128 stands for zero in the data rows.
Here are some numbered points:
[129 157 143 125 124 137  94 121 153 135 149 120 121 156 108 116 129 193
 120 153 142] 0
[135 130 161 128 133 163  74  99 129 139 118 134 130 158 167 154 107 200
 186 142 132] 1
[148 140 143 131 112 135  81  95 107 156 149 130 114 130 118 119 146 109
 100 179 103] 2
[165 118 131 124  99 134  94  93 110 144 156 135 108 127 135 111 140 128
 118 151 112] 3
[131 156 137 134 128 133  83  89 103 119 134 141 176 135 122 129 119 120
 101 120 118] 4
[135 104 145 133 111 126 117 120  91 114 128 134 125 124 155 108 127 117
 105 111 102] 5
[115 133 134 135 105 113 125 108  96 100 101 140 113 159 150 133 121 109
 132 104 101] 6
[151  84 134 147 119 121 127 117  99 112  78 129 116 108 128 148 129 128
  98 115 101] 7
[134 126 147 141 117  94 150 118 112 100 106 172 102 132 122 136 142 146
 111 117 157] 8
[135 134 134 167 120 108 134 109 118  87  98 139 100 130 114 109 133 116
 138 105 128] 9
[112 101 146 145 135 104 147 117  89  92  95 157 128 114 135 141 123 180
 131 119 140] 10
[123  91 146 149 114 115 120 125 131 134 117 140 122 104 108 135 122 141
  98 119 161] 11
[139 104 131 150 136 122 124 135 111  87 103 129 103 117  48 150 135 144
  97 120 115] 12
[163 130 156 148  93  98 152 145 144 114  93 130 122 146 122 119 127 116
 106 143 125] 13
[116 180 148 149 101 117 148 139 108  91  96 150 159 104 137 106 127 127
 132 148 122] 14
[ 99 170 150 165 151  96 148 144 130 105  94 153 116 132 124 128 142 139
 116 117 143] 15
[126 128 140 193  99 119 154 149 146 107 135 150 135 108 102 147 145 134
 114 129 127] 16
[192 162 169 136 118 114 149 157 123 100 149 137 138 116 137 172 143 142
 114 123 129] 17
[111 103 144 139 102 135 133 110 124 103 106 126 110 107 155 108 164 161
 172 118 112] 18
[112 139 154 150 101 106 122 212  94 111 110 146  97 100 157 117 129 132
 126 112 164] 19
[101 101 132 138  96  98 141 116  96 109 102 127 124 101 159 110 132 135
 140 101 116] 20
[114 107 134 128 111 106 117 124  80  90 145 146 109 135 126 119 134 113
 105 107 125] 21
[117 169 119 129 121 100 125  98  75  97 106 101 125 161 131 122 122 131
 125 132 115] 22
[ 94 126 139 136 126 102 109  79  78  97 111 159 109 105 131 125 117 120
 152 124 126] 23
[110 124 125 160 112 120 111 119  82 103 115 111 127 106 118 123 119 103
 122 149 140] 24
[128 131 124 139 109 105 122 103  82 111  94 117 106 149 107 118 105  89
 109 133 136] 25
[126 125 129 159 113 114 116  90  85 107 141 112 178 115 136 118 107 102
 104 113 123] 26
[122  86 135 117 133 128 143 133 144 152 146 116 147 114  84 105 133 106
 112 125  99] 27
[125 138 141 103 139 165 137 142 151 135 171 116 117 121 141 107 150 126
 102 119 108] 28
[135 126 121 116 145 134 130 145 157 144 156  88 113 130 127 104 169 168
 169 134  90] 29
[123 137 141 117 146 124 132 143 161 151 142 104 150 122 140 126 195 163
 120 127 102] 30
[169 135 125 119 152 143 121 127 152 131 156 108 131 165 141  95 166 152
 162 146  98] 31
[178  91 133 119 126 139 144 132 144 132 144 125 123 137 123  93 180 146
 142 156 133] 32
[160 151 138 119 143 151 118 176 164 165 130  99 134 123 156  79 188 189
 137 131 117] 33
[121 144 164 129 127 166 121 125 168 148 168 148 160 158 134 102 191 171
 169 103 112] 34
[146 153 134 127 141 137 128 131 163 157 120 125 168 140 129 104 165 163
 170  94 152] 35
[128  77 150 134 121 114 136 117 171 136 133  91 113 122 126 115 163 139
 168 124 136] 36
[167 132 140 139 115 132 129 137 146 153 173 106 143 130 150 109 169 152
 161  88 127] 37
[143 131 140 140 118 132 124 130 139 208 144 100 147 169  84 120 186 149
 139  90 205] 38
[111 114 140 180 150 138 124 116 149 136 127  98 155 128 149 117 158 158
 174  83 146] 39
[ 91 162 139 126 119 153 160 161 142 142 137 170 154 157 144 116 164 145
 158  89 144] 40
[111 145 144 135 107 113 126 104 141 131 147 101 137 189 129 125 153 166
 156  87 148] 41
[102 128 140 124 152 116 129 129 155 143 140 115 122 123 167 133 136 151
 151  86 156] 42
[ 94 146 131 127  98 122 118 124 137 130 151  92 132 142 103 146 134 117
 156 115 165] 43
[ 95 143 125 131 122 107 133 133 117 158 155 108 167 128 114 135 139 139
 165 100 175] 44
[101  70 119 136 108 121 129  99 119 169 143 110 210 146 155 122 127 146
 156 127 174] 45
[ 84 159 144 133 119 114 134 127 140 145 136  83 119 154  92 139 135 127
 144  90 201] 46
[ 79 132 162 165 128 121 130 133 141 126 135 125 128 132 181 161 129 127
 133  67 173] 47
New points follow, each followed by the numbers of its two nearest points above, smallest number first.
[127 142 109 104 166 160  78 110 110 123 140 131 147 143 141 153 111 122
 103 135 116] -> 2 4
[136 138 139 128 109  97 152 126 144 170 101 159 111  92 118  88 146 113
 118 150 115] -> 13 27
[165 153 133 132 104 110 142 119 129 113 161 136  92 103 126 121 151  99
 122 166 112] -> 2 3
[170  88 127 118 140 128 150 146 166 131 143 159  77  82 144  83 141 168
 116 155 120] -> 28 32
[130 137 132 100 184 155  87 117  96 123 148 115 116 146 115 149  98 103
 111 112 120] -> 4 5
[122 110 113  96 166 178  82 101 134 196 132 113 107 122  94 176  97  98
  85 160 136] -> 2 27
[ 65 117 123 149 122 119 144 151 130 118 118  93 132 140 107 142 106 141
 140 100 150] -> 43 46
[139 103  59  85 155 139 135 188 149 112 122 132 155 119 114 129 106  91
 133 129 143] -> 27 28
[160 156 153 130 141 143  92 110 116 111 142  91 158 121 106 172 102  98
 108 132 127] -> 4 26
[ 74 141 101 135 104 109 141 159 142 143 168 113 142 132 136 137 116 157
 153 102 164] -> 43 44
[104 132 142 152  96 115 123  91 108 145 142 111 158 118 154 132 107  94
 129 128 133] -> 24 26
[147 119 137 128 122 108 150 239 137 119 106 168 134 117 164 103 143 115
 136 113 117] -> 13 19
[138 150 115 144 130 112 136 170 127  96  81 170 111  98 114  84 135 142
 129 171 110] -> 14 15
[118 134 133 139 102 122 147 143 143 144 149 141  75  85 141 122 124 118
 124 110 106] -> 5 28
[118 135 125 151 104 110 132 138 137 122 149 102 163 153  96 132 115 107
 160 111 107] -> 43 44
[136 142 136 123 117 119 156 139 149 142  92 177  78  88 143  99 159 126
 160 130 104] -> 9 18
[149 129 127 132 103 100 146 150 131 127 128 119 102  82 182 122 136 113
 159 131  94] -> 18 20
[153 127 148 130  88 113 121 130 127 133 131 130 118 159 132 124 104 103
 128 125 132] -> 6 13
[134 153  54  60 176 145 116 147 160 122 128 114 139 118 140 135 108 118
 111 156 140] -> 28 31
[132 146 144 135 152 156 166 156 143 132  72 207 152  72 132  96 140 129
 117 122 115] -> 14 15
